[[109 126 119]
 [153 131 114]
 [158 132 108]
 [102 124 111]
 [154 132 113]]
->
[[119 109 126]
 [114 153 131]
 [108 158 132]
 [111 102 124]
 [113 154 132]]

[[132 149]
 [118 116]
 [125 131]
 [139 150]
 [111 108]
 [116 127]
 [115 125]]
->
[[149 132]
 [116 118]
 [131 125]
 [150 139]
 [108 111]
 [127 116]
 [125 115]]

[[113 120 117 117 124 132]
 [112 120 121 121 110 140]
 [109 149 128 115 139 124]
 [127 127 121 110 130 128]
 [131 118 132 131 120 137]
 [126 119 132 135 133 118]
 [125 142 123 113 146 138]
 [121 121 128 119 131 132]
 [128 135 117 121 155 132]
 [113 116 125 138 143 134]
 [128 119 125 121 129 124]
 [129 111 125 128 121 112]]
->
[[132 113 120 117 117 124]
 [140 112 120 121 121 110]
 [124 109 149 128 115 139]
 [128 127 127 121 110 130]
 [137 131 118 132 131 120]
 [118 126 119 132 135 133]
 [138 125 142 123 113 146]
 [132 121 121 128 119 131]
 [132 128 135 117 121 155]
 [134 113 116 125 138 143]
 [124 128 119 125 121 129]
 [112 129 111 125 128 121]]

[[134 132 131 133 133 136 127 133 127 126 122 124 127]
 [123 142 156 153 133 120 112 121 133 149 143 127 112]]
->
[[127 134 132 131 133 133 136 127 133 127 126 122 124]
 [112 123 142 156 153 133 120 112 121 133 149 143 127]]

[[106 125 128 118 123 146 115 130 121]
 [149 115 124 134 120 123 115 146 124]]
->
[[121 106 125 128 118 123 146 115 130]
 [124 149 115 124 134 120 123 115 146]]

[[134 141 153 146]
 [129 129 124 129]
 [117 118 129 137]
 [107 115 116 133]
 [137 135 134 127]
 [135 143 127 136]
 [139 149 143 137]
 [145 144 120 140]
 [120 125 112 123]]
->
[[146 134 141 153]
 [129 129 129 124]
 [137 117 118 129]
 [133 107 115 116]
 [127 137 135 134]
 [136 135 143 127]
 [137 139 149 143]
 [140 145 144 120]
 [123 120 125 112]]
---
[[133 129 120 128 123]
 [123 119 151 134 148]
 [131 127 121 124 120]
 [140 119 125 127 126]
 [143 132 113 133 109]]
->
[[133 129]
 [123 119]
 [131 127]]

[[150 123]
 [131 124]
 [120 129]
 [127 129]]
->
[[150 123]
 [131 124]
 [120 129]]

[[152 118]
 [115 140]
 [142 115]
 [141 122]
 [117 141]]
->
[[152 118]
 [115 140]
 [142 115]]

[[103 124 121 110 118]
 [121 122 132 121 125]
 [119 126 124 119 119]]
->
[[103 124]
 [121 122]
 [119 126]]

[[134 101 114]
 [135 100 112]
 [135 102 113]
 [134 103 113]
 [134 101 113]]
->
[[134 101]
 [135 100]
 [135 102]]

[[117 131]
 [106 119]
 [115 132]
 [114 136]
 [112 125]]
->
[[117 131]
 [106 119]
 [115 132]]
---
[[119 131 147 129 106]
 [114 127 105 121 125]]
->
[119 127]

[[124 127]
 [132 100]]
->
[124 100]

[[107 131 151]
 [105 124 154]
 [117 121 154]]
->
[107 124 154]

[[150 136 118 106]
 [126 154 127 106]
 [106 117 154 131]
 [101 147 143 120]]
->
[150 154 154 120]

[[148 134 137 107]
 [148 135 138 107]
 [149 136 138 106]
 [148 135 138 107]
 [149 138 139 106]]
->
[148 135 138 107]

[[100 123 127 118 120]
 [133 127 133 130 128]
 [120 130 124 132 126]
 [144 131 125 125 128]]
->
[100 127 124 125]

[[134 102 143]
 [128 128 128]
 [134 101 143]
 [117 141 111]]
->
[134 128 143]

[[122 122 119 119 127]
 [119 119 117  98 131]
 [124 124 121 132 124]]
->
[122 119 121]

[[151 123 145 124 154]
 [125 135 122 132 130]]
->
[151 135]
